One hidden turn or mirror swaps the rows below in pairs. Which row is each named row swapped with?
The rows were stretched afterwards, more along some directions than others.
zik: [-11.7  11.1 -32.0   8.4  -2.3 -17.8   5.5   2.5   2.5 -26.8 -16.0 -29.0
  -3.8  -7.4  11.5   5.8  21.9]
dukel: [-16.8  19.9 -24.7   7.5   0.2 -12.0  -9.1  -8.1   8.8 -31.1 -21.1 -23.0
   6.5 -23.1   3.7  16.8  23.0]
baze: [ -4.0   8.8  18.7  -1.8  -8.3   6.3  15.0 -13.3  -1.5  -7.4  14.6  -8.9
  -6.4   0.6 -14.5 -11.2  26.6]
rogo: [ -6.5   3.3 -29.3  10.9   4.1 -19.0   9.6  10.1  -0.8 -25.7  -5.6 -28.8
 -10.8   4.3   9.9  -1.3  20.1]
Favu: [ -8.9  10.8 -27.3   7.4   0.9 -16.1   3.3   3.4   4.4 -25.0 -15.1 -30.7
  -8.9  -3.5   9.2   5.2  25.2]
sudu: [-22.5  18.7  -2.0   2.7 -14.4   4.9   1.9 -15.3  -7.7 -32.4  -2.8  -3.4
  -3.3 -33.3  -6.0  13.6   2.8]
neb: [  3.5   7.9  -3.3  -3.3   6.2  -9.8  25.2  16.5 -24.4  10.4   4.9 -36.6
 -14.6  16.4  -7.5 -13.9  27.2]
benos: [ -5.7  11.0  13.8  -8.3  -7.1  -4.7 -18.2  -6.9   2.7   0.3  -6.1  -3.0
   6.5 -15.4 -14.8   7.4  14.5]
Zezo: [-17.9  22.3  -6.7  12.8  -7.5  10.4  -1.2 -12.8   0.2 -23.6  -9.5   1.0
   2.2 -38.6 -17.7  25.5   5.3]
tafa: [  6.9  10.0   5.0  -8.2  19.1   5.4   6.7  -9.5 -11.7   5.9  15.2 -12.7
   6.4  -3.1 -13.0   5.1  21.4]
lome: [-14.6  15.7  -2.8  -5.2  -7.7  -6.7 -19.9 -15.2   6.7 -15.6 -13.2  -6.3
  14.5 -26.4 -13.1  16.4  11.4]
Kufu: [ -9.0   0.9 -28.9   9.3   1.8 -13.6  11.1   9.9   0.2 -26.5  -6.1 -25.0
  -8.3   4.4   3.1  -4.9  21.1]
Tet: [  2.2   8.3  -8.1   3.8   5.9  -9.5  24.0  16.9 -22.7   7.1   3.0 -36.9
  -9.8   7.9  -7.8  -5.6  25.5]
bop: [  0.9  10.2 -11.8  -3.0   5.6  -2.7  22.6  16.3 -25.6  10.8   1.6 -33.6
 -11.8   9.3 -17.5  -9.9  25.1]
tal: [  6.9  -3.9  26.4  -9.3  -7.5   2.4  -0.2  -5.2 -15.1   1.2  10.8  12.5
  -5.8  -5.4 -24.4  -5.1  -6.2]
ris: [  1.9   9.6  21.4 -11.3  12.7   2.9   5.7 -19.8  -6.7 -13.5  22.4 -11.8
 -13.6   4.4 -20.2 -14.1  24.0]
Bezu: [ -3.7   6.2   4.8   1.6   7.7   6.5  -1.2 -46.7   0.1 -16.8  14.2  15.0
  13.2 -23.5 -22.3  18.4  -5.5]
dod: [  8.1  11.4  -7.2  -8.0   9.3   1.3  18.2  -8.7 -23.3   8.0   2.6 -28.3
 -13.2   4.3 -19.5  -2.4  25.0]
pebur: [  5.5   8.4  -9.5  -1.7   8.2  -1.2  21.2   9.5 -21.4  16.0   2.8 -33.9
 -11.9   9.5 -13.5  -7.6  25.7]
rumem: [ -1.1  -2.8 -10.6  -1.9   6.2  -0.9  15.3   5.2 -16.5  -4.8  13.7 -14.6
  -6.1   7.5  -4.9  -8.7  12.3]
Bik: [ -1.7  22.2 -10.8  -7.5  15.5   7.7   4.2 -28.1 -20.4   0.7   0.9 -16.1
  -0.7 -12.0 -22.0   8.8  16.7]
geb: [ -7.4  11.8   7.3  -1.3  12.7  12.0   3.9 -29.0   0.2 -16.0  20.1  -2.2
 -12.2  -7.5 -28.4  -4.6  17.7]
tef: [ -1.0  16.6   2.6  -9.2  10.8  10.6  -7.2 -47.5  -9.2 -12.1   5.4  10.3
  16.6 -29.1 -26.7  20.8   4.9]
Latu: [ -2.5  13.4   8.3  -3.1  18.3  12.7   0.4 -32.1  -0.5  -9.4  16.4  -5.1
 -14.1  -4.8 -33.8  -1.1  17.9]
Ges: [-11.4  10.8 -31.4   8.3  -1.7 -14.7   7.8   1.2   3.8 -26.6 -13.3 -27.7
 -10.1  -5.0   8.9   6.3  23.7]
suniz: [ -5.3   1.4 -23.2   7.3   6.9  -9.9  14.8   2.0 -10.6 -19.3   8.1 -16.0
 -11.3   8.3   6.3  -3.1  10.3]
mitun: [-18.6  22.1 -10.1  -2.5  -3.5  -6.9 -18.2 -14.7   9.8 -20.7 -15.1  -7.6
  12.8 -30.3  -4.6  18.9  17.7]
pinar: [  1.2  10.9   7.9  -9.2   5.8  11.5 -11.2 -50.2  -3.0  -8.4   5.2  17.6
  22.6 -24.0 -28.7  20.0   0.8]
zal: [ -5.9   1.9  12.9  -8.4 -14.0  -1.3  11.9  -1.4 -26.3 -21.6  11.9 -15.9
 -22.4  -7.8 -17.8 -12.3   8.4]
boke: [  4.6   1.5   3.4  -2.1  -0.1  -9.1  15.6  24.8 -14.1   9.7   0.4 -38.6
  -8.7  10.6  -9.0 -11.5  30.2]
Ril: [-15.4  11.7 -23.0   6.3   0.2 -14.0  -7.6  13.2   2.2 -31.3  -8.7 -12.6
   6.3 -20.6  17.7  17.8  12.5]
Fek: [ 10.5   8.6   9.0 -12.3  14.5   6.7   7.0 -14.8  -5.9   2.8  14.9  -4.3
  10.5 -10.0 -15.2   8.9  17.9]
Raruf: [-14.2  18.9   5.1   5.2 -11.7   9.7   0.4  -5.2  -8.7 -19.4  -3.8  -0.5
   0.3 -34.7 -21.6  15.1   9.5]
vomos: [-18.0  22.0 -10.8  12.8  -6.0  11.8  -2.0 -13.1   3.6 -23.2  -7.7   1.9
  -2.3 -38.1 -15.5  25.6   6.9]
zigu: [-13.8   3.2  -9.7   5.7 -23.4   5.2   9.5  -7.9  -3.1  -7.2  -5.5  -8.9
 -13.6  -9.5 -14.2  -3.2   8.3]
zige: [  7.3  -7.5  30.0 -10.6 -13.8   1.7  -1.7  -3.2 -10.0  -1.6   7.1  15.4
   0.2  -8.7 -17.4  -3.3  -1.8]
Zapop: [-11.7  12.1 -20.7  -1.5  -1.6 -11.8  -8.7   7.4   4.5 -30.3  -6.3  -3.1
   4.5 -21.3  15.9  17.2   9.2]
zepe: [ -9.2   2.6  10.0   2.6   6.0  -9.9  17.2  -9.5   4.3 -10.3  25.0  -6.7
 -10.7   4.1 -10.8  -9.4   5.3]
dumat: [ 14.6   0.0  24.6  -7.7   1.4  -0.9  12.0 -21.0 -14.2   0.2  18.0 -15.1
 -12.9  12.0 -38.7 -15.6  20.3]
zifeg: [  1.8  13.1  29.0 -14.1   5.7   7.8   0.0 -27.7  -7.7  -9.8  15.9  -7.6
  -5.7  -4.4 -26.3  -7.6  23.4]
fopa: [ -3.2   3.4  -3.5   2.6  -1.9 -16.8   8.3  29.1  -7.3  -9.6   0.2 -27.7
   1.4   3.8   3.8  -4.4  24.8]
fonil: [  4.6  14.3 -12.3  -4.1  12.1   1.7  18.4 -10.7 -22.1   6.4   2.0 -27.6
 -11.9   2.3 -14.8   1.4  20.3]
Kem: [ -6.2  -1.3 -24.8   6.5   4.7 -14.9  12.4  11.3  -6.1 -15.7  -0.2 -29.9
 -17.6  13.0   7.3 -11.6  23.0]
Duz: [ -9.0   1.3  10.0   7.6   2.8  -5.9  12.7 -11.6  13.3 -10.5  18.3  -3.4
  -5.5   0.6 -12.5  -6.2   5.3]
Tumol: [ -8.8  -1.5 -24.2   7.2   0.4 -18.6  16.7  12.9  -7.0 -24.2  -2.7 -31.1
 -17.1   9.2  10.9  -9.5  18.4]
rusa: [  1.7  14.4  11.1  -2.4  18.5  15.4   1.1 -32.5  -0.7  -8.2  17.5  -2.6
 -11.8  -9.7 -35.6   3.9  18.9]
Vizu: [  6.6  12.8  -9.5  -9.0  11.0  -1.7  15.5  -7.8 -24.1   9.2   1.7 -30.2
  -9.8   6.1 -16.4  -5.7  24.3]
mag: [-19.3  17.6  -2.0   4.8 -15.4   4.6   7.2  -1.7 -10.1 -26.0  -3.4  -5.4
  -2.9 -32.0  -2.8  12.4   4.4]

Kem is swapped with Tet
Fek is swapped with Zapop
Tumol is swapped with neb
tafa is swapped with Ril
Duz is swapped with tal
benos is swapped with Bezu
Kufu is swapped with bop
zepe is swapped with zige

